One vector is turned by the same rotation once a step. Each row is the vector after some number of steps, and that number follows the row.
The counts run from 0 to 167.
[ -8.4  11.8 -15.9 -10.5   2.9 -32.1 -21.5  26.7  34.0   5.0 -31.5  10.5
  15.8   5.0  -8.0 -30.9 -12.4  19.2 -11.0 -24.2  18.6  13.3 -30.6  13.4
 -28.4  15.5   3.0  -7.2  16.4 -12.7   9.0  16.6  28.3  -2.9   5.1 -40.0
  24.4  40.2  28.0 -25.7  13.9  -1.4  21.3 -15.7  -2.3  21.5] -> 13
[-19.8  15.8 -28.5  16.6  -7.5  -8.5 -29.6  12.6  24.5  25.6 -20.2 -27.8
  30.0 -24.4  -3.4 -30.3  30.2  18.9  -1.5  -0.8 -13.7  27.9 -19.0 -45.0
   9.2  19.6   9.9  -5.6  -7.8 -17.7   1.5 -25.5  10.7   9.2  -5.4 -32.1
   1.9  13.1   4.0  -1.8  21.1  -9.6  34.1  -5.7 -15.1  30.4] -> 158
[ -7.0  35.3 -12.7  13.1   7.3 -40.8   1.8   6.4  -0.8  -4.4 -15.8   6.1
  19.0  24.1  -5.8 -56.9 -12.1  25.1   6.2 -11.2  -1.0 -16.2 -24.9  -2.9
 -14.6  51.9 -10.6 -16.3  16.1 -30.0   6.2  -5.5   2.5  -4.1   8.7 -27.5
   9.6   9.6  31.1 -28.3  19.7  -4.0   9.6  14.8  -3.8  30.0] -> 15
[-13.0  17.2 -33.2  20.8 -14.4  -9.1 -26.0  12.2  16.9  12.0 -12.9 -50.7
  34.4  -6.8   2.2 -43.7  26.3   2.5  20.2 -11.0 -15.6  32.4 -20.3 -40.0
   4.3  30.9   7.5  14.1   1.9 -11.3   3.0 -12.9  10.9   1.3  -5.6 -30.4
   4.2  16.4   3.2  -8.9   5.2  17.0  29.4  -1.8 -19.5  37.3] -> 159
[  8.4 -27.6  -1.7  12.3 -22.3 -14.5  -5.3  25.1  28.2  18.5 -26.0 -10.8
  11.2  10.6  11.1 -67.9 -18.0 -16.3   6.4 -38.3 -17.2   8.2 -11.1   3.5
   9.5 -10.8   9.4  16.9 -10.6  -6.8   5.8  30.7  24.1 -15.6   3.1 -12.3
  26.5  40.6  31.0 -24.9   7.5 -23.5  -6.5   5.5   4.6  15.7] -> 113
[-12.6 -20.3 -14.7  13.5  -9.6 -31.6  24.5 -19.7   9.4  15.3 -17.9 -17.9
  23.8   5.4  -1.6 -31.4  -7.0  -6.2 -10.3   3.0  -3.3   3.9 -22.0 -29.2
 -34.5  29.1 -16.4  31.0   9.4 -23.7  -0.6 -14.7   9.8  16.4  11.9 -35.9
  35.3  32.1 -10.2 -17.6   5.4  25.9  -2.6   8.5   2.5  25.2] -> 19
[-13.8   3.0 -41.0  17.8  -6.8 -20.9   5.5 -22.7  15.9  -6.0 -35.5 -12.3
  -9.3 -22.5  -6.9   4.4 -18.2  -6.4  -6.1  15.5   8.6   1.4  -5.8 -27.4
 -38.7   7.2  -8.9  -4.2  12.0   4.8   4.5 -15.2  -1.9   9.9  -0.7 -48.8
   8.9  20.7  31.6 -20.4  19.7  31.9  30.3  41.4 -17.0  28.6] -> 41
[-19.6 -46.2   8.2 -19.0 -16.7 -40.4  -4.3   7.0   6.3  27.8 -19.0  -6.5
   4.9  15.8 -15.5 -37.9 -35.6  14.4  -6.7   1.9   8.1  19.8  -8.3 -21.0
 -23.6   0.9  -0.1   7.2 -10.6   2.7 -38.3 -14.1  24.8   9.8   8.3   2.5
  20.1   9.1  15.6 -25.9  28.2   4.7   4.2  24.9 -22.6  -9.0] -> 122
[ 31.8  -9.8  -7.1   2.4 -15.2 -22.7  -7.6  -6.2  -5.8   6.8  -7.0 -15.6
  31.5 -40.2 -27.1 -19.2 -13.9 -13.3 -10.0 -27.6 -12.5  -0.9 -27.3 -22.0
 -11.4  14.3 -39.9  21.1  -7.3  -5.6   8.7  -3.2  10.2  23.7  -4.0 -21.7
  25.6  28.6  21.4 -40.1   3.7  16.6 -44.1   3.3  16.6  -3.8] -> 107
[  8.0  -8.3 -18.4  14.3   6.0   3.5  14.3 -23.3  45.3 -36.5 -43.4   5.4
  24.3  -6.6 -23.9  -2.8   5.9  -6.0  24.6  17.0  -1.0   1.4  17.0 -43.3
  -1.7  16.7  -9.9  22.4  -8.4  -9.9  15.9 -41.0   2.6 -25.0 -17.1  -7.3
  -0.5   9.1  26.2 -36.2  15.7   4.6   3.1  27.1 -14.8  15.2] -> 51
[  3.1 -28.4 -21.8  -6.4 -11.6 -19.5 -14.4   2.0   4.8  -9.9 -23.5 -11.6
  20.7 -28.2 -16.3  -3.6  25.7  -2.0  -1.9   8.7   6.0  31.2 -12.1 -39.6
 -33.1 -22.9   2.9 -19.6 -36.7  -5.4  23.3 -14.5  19.9 -33.2   1.6  -2.2
  11.8   7.6  25.3 -39.2  31.5  -0.6 -20.0 -14.4   4.2  19.5] -> 77
[-26.7 -24.3  -5.3 -11.1  -4.8 -52.8   3.9  -1.5  22.7   6.5 -56.3  20.7
   5.9  17.9  -5.2 -31.7 -28.1   0.9   4.0   3.4   3.1   0.1  -9.3  -6.6
 -20.0  14.8  -7.5  11.8  10.8 -28.4 -23.0   5.6  -4.8  -7.0  15.6  11.7
  23.7  36.6  18.7  -7.8  29.3 -27.6   6.5   7.3 -28.5  13.1] -> 10
[ -5.3 -16.7  15.1  24.9   3.5 -12.5 -30.1   0.9  24.2 -20.1 -25.9   7.8
  23.5  10.6 -31.0 -29.0 -30.9   3.5  17.2 -21.0 -23.7 -25.8  -8.5 -13.8
  28.3  11.5  -5.2  21.9   3.8 -12.9  10.8  -7.3   5.5  -4.8 -24.4 -14.3
  16.8   6.0   5.1 -44.9  19.1  19.3  14.7  41.9 -28.4  10.6] -> 139
[-34.1 -11.6 -17.5 -10.5  14.0 -33.8 -22.8  28.4  26.9   7.4  -6.1 -33.7
  26.3   3.9 -26.4 -38.2  -6.6   7.6   4.8 -14.0  10.1  20.7 -24.9   6.6
 -19.5  23.5  14.2   2.2   6.6  -6.1 -10.5   1.5  36.6   3.6 -18.7 -30.9
  11.2   9.2   8.6 -14.3  15.1  27.9  29.8 -11.9 -28.1  13.3] -> 147
[-10.8  21.2 -20.3  11.9  11.7 -36.4  -6.0  24.9  26.6   3.6 -14.7  12.3
  25.3  11.1  -7.2 -53.8  -8.3  26.3  -2.0 -17.9  14.1  -6.4 -19.0   8.5
 -22.0  36.0  -0.9  -8.6  20.1 -28.8  17.3  -0.7  19.5  -3.1  -1.5 -47.2
  11.6  19.6  33.0 -18.3  17.6 -12.5  14.7 -13.7  10.5  28.1] -> 14
[  9.3 -29.9 -35.4  14.0   1.0 -67.6  16.6 -16.5  12.0  -3.4 -10.7 -28.6
  30.4 -25.0 -14.6 -22.8 -14.9  -5.4  -6.0   0.0   4.2  -7.6 -10.1 -18.9
 -30.4   1.0  -4.0  27.9  -6.7 -34.4   5.0  -7.8   2.9 -18.2  -7.0 -17.2
  16.7  16.2  -7.9  -8.1  -8.3  -3.8  17.7   5.0 -28.5  33.7] -> 31
[-11.8 -16.7 -20.1   6.8 -28.1 -14.9 -11.1  14.3  30.3   8.3 -50.5   3.2
   2.4 -16.9 -10.6  -9.8   1.5 -18.5 -11.1  -2.4 -22.6   0.8  -3.1 -43.3
 -22.3 -46.7  -0.4 -11.5 -17.2   6.1   3.4  19.6   6.9  -3.9   8.4   3.8
  35.1  17.2  29.7 -16.4  30.5 -31.0 -16.8   7.3 -11.2  11.0] -> 88
[-25.8 -18.4 -26.7   6.2   6.4 -28.5   6.9   3.9  45.8   8.4 -41.9 -14.3
  17.9   5.8 -21.2 -24.1  -4.1   9.6   0.0   5.3   4.5  23.6   8.2  10.8
   0.9  19.2  33.5  18.6   8.3   7.1  -0.3   4.6  20.4  -6.1 -10.6  -3.9
  34.6  23.2  24.3 -19.9  19.6 -18.4  44.0   5.1 -33.6  10.8] -> 35
[-19.9 -28.0 -11.8  -6.2  -7.3 -38.2 -18.2  -3.9  15.1 -12.9 -20.4   3.9
  -3.9 -12.3   5.0 -27.7 -36.9   0.7  11.5 -19.0  19.0   9.9 -22.2 -15.4
 -20.0   0.8  -5.1  11.3  -0.2 -35.4 -47.5  -4.1 -14.8  -1.2 -26.6  -7.4
 -15.8  23.1  26.3  -2.9  24.5   3.6  23.6  29.0 -37.6  29.2] -> 144
[ 16.1   2.6  -2.3  11.7  -1.8 -24.0   8.1 -36.4   4.7 -25.6 -32.3   0.3
  39.7  -3.1 -42.4 -17.1  -9.9  13.2  24.7 -12.0  10.8 -22.5 -10.8 -16.0
   1.6  27.2   1.6  22.7   0.1 -20.6  -3.5 -24.6   1.3  -8.2  -9.4 -31.8
  17.7   1.3  24.0 -42.1  11.7  16.9  32.0  34.3 -36.7   2.9] -> 28
[  5.4  13.0  14.0  14.7  -4.3 -12.5 -10.8  -5.0  23.7  15.9 -32.9   0.4
  16.2   3.6 -12.9 -19.3 -35.0  10.2   9.2  -2.0  -4.0  -6.9  -9.2 -34.5
   9.1  29.3 -34.0 -10.9   8.8  -1.5  17.7 -12.0  21.1  20.8  14.7 -29.5
  -9.8  42.5  29.3 -40.3  21.3  17.9  18.7  37.8  -6.5   5.1] -> 128
[-14.9 -10.8 -18.7 -15.5  -7.7 -67.1  -3.3  -0.4  13.0 -14.6 -42.2  11.0
  13.9  -4.4  10.7 -22.6 -42.6  -5.5  11.6  -9.5   7.7  -8.4 -13.7 -10.5
 -20.5  10.3 -28.3  27.8  14.9 -31.3 -18.4  10.0 -18.9  -1.9   5.7   8.6
  22.6  52.1   5.9  -4.2  17.5 -10.0  -4.5   8.3 -21.6  17.7] -> 9
[ -9.9 -13.0 -15.6   4.7  -7.3 -36.8 -11.7   6.9  28.7  17.8 -37.4 -11.8
  38.3  13.9  13.9 -33.2  14.7  36.4  -7.3   9.0   6.6  22.4  -7.3 -30.3
  10.1   1.6  16.8  -3.0  -7.2 -14.7  15.8 -22.7  11.3 -20.3  24.2  -6.9
  34.8  20.7  -5.0 -23.8  17.7  -9.5  37.9  13.1 -28.9  22.1] -> 23
[-30.1 -19.5 -41.5   9.2 -17.3  -7.1  -2.4  -7.8  12.8 -16.3 -30.5  -7.2
 -18.7 -23.0  -7.5   2.3  13.7 -27.0  -2.5   4.8  -3.7  10.8  -8.7 -31.6
 -52.1 -25.6  13.8 -11.6 -13.2  14.4   7.2   8.5  -1.4  -8.9 -10.6 -29.8
  26.8   9.5  34.5 -22.1  27.1  14.0   2.1  11.6 -15.6  37.7] -> 65
[ -5.1  33.1 -20.7  -6.9 -18.5 -24.6 -18.0  24.7  -5.2   3.5  -6.3 -25.1
  30.3 -11.6 -24.5 -36.0 -19.2  -1.3  14.8  -7.5 -21.0 -20.9 -20.2 -30.7
 -42.3 -20.6  -6.3 -17.4  -2.7  22.0  -2.4  -0.1  25.1  13.9   6.6 -26.8
  22.5 -16.7  43.2 -24.8  13.5  17.6 -15.7  12.2   5.2  -4.2] -> 94
[  0.0  14.9 -53.6   3.5  20.2 -22.7  -8.1  11.9  28.5 -46.6 -32.7  14.6
  -3.7 -22.9 -27.9 -11.1  -7.3 -11.7  14.6   5.6 -22.8 -13.4  12.8  -7.4
 -18.4   7.9 -16.1   2.8   8.8   6.2  28.4  -4.0 -13.0 -20.6 -26.8   6.4
  13.8  10.1  29.1 -13.9  17.1  16.8 -26.9  29.5 -14.8  20.8] -> 62
[-16.7 -19.0 -19.3   9.4  -4.0 -33.0 -39.4  -2.1  15.4 -35.9 -36.5  -9.4
  32.1 -20.4 -24.7  16.0   5.6  -2.1   0.9   8.1 -11.4  -5.5 -18.7 -37.2
  -8.0 -10.6   7.3  21.0  -0.3 -13.8  20.1 -14.5  -0.3 -20.8  -9.5 -15.4
  34.0  16.3 -16.1 -31.7  18.8  31.7  14.9   8.4 -31.0  18.9] -> 164
[  2.5   1.2   4.6   6.4   6.6 -39.8  -8.1  26.3  13.5   9.6  -9.4  -1.2
  13.8  33.2   4.5 -67.0 -24.9  20.5  22.5  -9.8   1.8   2.2  -6.3  -9.5
   0.2  41.5 -21.7 -17.7   3.7 -11.0  24.4  -6.8  22.8 -15.7  12.3  -1.5
  -9.8  30.0  23.3 -36.1  28.4  13.8  -0.3  10.3  -3.1  19.2] -> 126
[ 13.5  14.4 -38.2   4.8  -7.6  -2.0  -2.5  -4.7  32.7 -26.9 -15.7 -27.4
  25.1  -4.6  18.2 -30.8   5.3  -6.2  35.2   5.1  -5.7  26.5   5.8  -9.8
  -6.8  26.4   3.9  20.4   5.8  21.4  30.9 -16.7   4.7 -36.2  -5.9 -20.8
  -0.9  33.9  25.9 -24.3   0.5  47.2  13.7  13.8  -1.6  40.9] -> 49
[-39.2 -30.9   5.3  -5.6  -5.9 -34.4  -7.2   2.4  24.9  12.6 -55.1  10.5
   5.6  27.7 -17.2 -22.0 -12.1   6.8  -5.8   1.0  10.6  14.0 -24.1  -7.2
 -25.5  11.5   6.7  -3.2   3.2 -14.1 -13.9  11.3   8.6   2.8  14.0   2.0
  39.1  27.7  16.8 -28.6  34.3 -15.3  20.9   6.3 -35.6   6.5] -> 11
[-36.3  -2.6  -9.3  12.0   2.5 -22.7 -18.7 -17.0  23.7 -13.1 -39.0  -8.8
  -5.4  -5.5 -10.2  11.5 -17.1  -6.9   3.5  21.5  -4.7   4.8 -17.5 -32.5
 -19.8  29.9 -18.5  -5.3  18.5  -6.8  14.3 -14.7   5.4  11.0  11.5 -20.4
   1.2  43.7   4.3 -35.1  37.8  44.9  21.9  19.4 -22.1  27.3] -> 152
[-13.0 -34.6   1.8 -26.0 -21.7 -22.2  -5.8  -1.5   7.4  -3.0 -35.5   6.5
   7.7  14.7  -1.6 -27.6 -24.0  -7.2   7.2   9.9   1.9   9.8  -5.3 -32.8
 -28.5  -4.3 -24.5   3.5 -20.2   5.0 -24.1 -20.7   4.5   4.3  23.0  17.9
  28.6   9.6  32.2 -33.5  31.2  10.4 -39.6  19.3   0.2 -18.5] -> 98
[ -1.0 -31.0 -16.6  -5.3  -5.8  -6.7  -5.6  -0.8  24.7  -7.7 -34.3  -3.4
  19.8 -21.1 -24.3   8.3  22.9  -7.7   1.8  26.7  -4.4  20.8   2.6 -55.3
 -26.8 -21.9  -5.8  -8.2 -30.0  -4.1  21.0 -26.8  25.3 -14.9   1.8   1.4
  22.1   7.4  14.0 -37.3  36.6  -5.8 -18.5  -7.2  -3.0   2.4] -> 76
[-15.0   1.1 -14.0  15.3  -8.4 -34.2  16.6 -24.3  19.6  26.4 -33.1 -16.3
  20.5  -5.6  -8.6 -17.1 -12.2   0.3 -10.5  10.9   4.8  -9.3 -20.4 -41.1
 -26.1  25.8 -22.0  17.3  23.4 -12.0   1.8 -27.4  13.3  30.2  19.5 -52.4
  24.7  33.1   8.4 -10.3  12.0   8.5  18.0  16.0  -6.8  14.7] -> 18
[-24.6  -9.0 -43.7  27.3 -11.4  -6.7   0.2  -1.0  25.0 -19.2 -40.4  -5.0
 -17.9 -20.0 -23.8  -3.9  -1.8 -17.7   3.4  24.6 -22.9  -9.4  10.9 -43.3
 -38.0 -22.7  12.4 -13.6  -3.2   7.2   9.7   6.6  -6.4 -11.7   1.8  -6.5
  16.7  -0.4  29.5 -19.9  33.8  -0.5  -3.1  28.3 -23.0  17.0] -> 64
[ -9.3 -29.5 -12.7  29.7  -2.0 -48.7  -7.6  -0.1  14.5 -12.6  -4.2 -19.1
  12.5 -13.4 -10.6 -28.6 -20.3 -21.0   3.9 -13.0  -8.0 -22.3 -14.0 -31.4
 -26.0 -21.1  -3.1  14.8   6.3 -45.1   9.3  11.5   4.9 -14.5 -15.4 -34.4
  -2.5  20.5  -3.7 -18.4  15.6  10.5  23.7   5.0 -24.7  38.3] -> 142
[ -1.9  10.7 -52.8   7.9  19.6 -14.9  -4.9  10.1  18.6 -37.3 -16.9 -13.1
   3.5 -16.6 -34.2 -32.9  -4.1 -16.5  21.5 -12.6 -31.4   2.0  11.8  11.0
 -20.7  20.4   0.3   8.5  11.3  11.2  30.7  10.3   3.1 -21.8 -27.7  -7.4
  22.2   2.8  27.7 -22.2   4.8  19.7 -27.1  11.7 -15.8  16.7] -> 61
[ 17.2  -8.6 -29.0  12.4  12.1 -62.2   8.7 -15.4  20.6  -9.3 -14.9 -18.1
  47.9 -35.0 -30.7  -1.0 -22.2   4.1 -15.2  -3.2   8.2 -18.6  -9.3 -32.8
 -16.8  -4.2  -7.7  23.5   4.0 -22.0  10.9 -11.2  13.9  -4.2 -11.9 -32.5
  13.5  17.8  -8.8 -13.6   1.8   1.8  27.2   9.9 -26.3  21.3] -> 30
[-13.5   6.0 -43.0 -14.0  11.5 -17.5 -19.0  18.1  52.5   4.2 -20.2 -10.0
  18.9 -12.9   7.2 -25.9   7.0  40.9  -6.6  14.8  19.0  35.4   2.9 -29.8
  -2.4  12.5   5.3  -7.4  -3.6  12.0   2.8 -53.0   8.3 -19.2  -8.2  -7.4
   8.9   1.2  22.9  -5.0  15.4   6.9  17.1  25.4 -22.3  15.3] -> 46
[ -7.6  -3.3 -20.7   0.5 -12.3 -72.7  -7.0   5.1  -4.4  -3.0 -14.5 -28.0
  44.9 -15.4 -29.1 -25.9 -27.2  -7.9   3.1  -7.9 -19.0 -28.9 -21.9 -13.8
 -32.1   2.6 -14.1  21.1  16.3 -25.1   4.7  10.9  13.2   3.4  11.5 -17.0
  28.4  20.5 -15.8 -15.5  11.8  12.3   6.9  -3.4 -21.2   3.7] -> 7
[  5.3   5.3 -26.8 -15.9 -15.9 -32.1  11.7   7.2   8.7  -3.7 -16.9 -11.7
  17.2  -4.1  -4.8 -39.9 -38.7 -27.6  15.9   7.1 -18.5  -7.4   2.5 -33.8
 -41.0  -5.0 -33.2  13.3   2.2  -6.0  -7.8  -6.0  14.5  -0.5  16.5  -8.5
   6.7  15.7  28.2  -4.6  11.2   5.6 -47.2  10.9  21.3  -2.9] -> 96
[  2.7  -0.4   1.5  22.7 -16.4 -51.0   2.3  11.3  -2.3   8.0   0.4 -23.0
  17.2   0.1 -19.2 -35.9 -42.9  -8.1  -1.6 -15.2  -7.7 -35.7 -21.2 -22.9
 -40.6 -22.7 -18.8   2.5   4.2  -9.5  -5.7   7.5  26.6   4.8   7.2 -34.9
  17.6   4.7  21.3 -34.6   5.4  14.3   5.0  15.2  -5.3  10.3] -> 118
[  8.6   6.5   5.3   0.9 -30.4 -10.2  -9.5  -2.3  -2.5 -11.9 -18.1  -3.3
  43.5   9.2 -12.9 -62.4  -0.8  -0.9  26.3 -44.4  -0.2  -5.0 -46.9   5.7
   0.0  18.7   0.0  30.2  -4.3 -34.8 -19.3   9.8   4.4 -12.6  -5.0 -27.4
   5.2  10.4  32.1 -28.5   6.3 -13.9  12.0   0.2 -18.8  13.1] -> 3
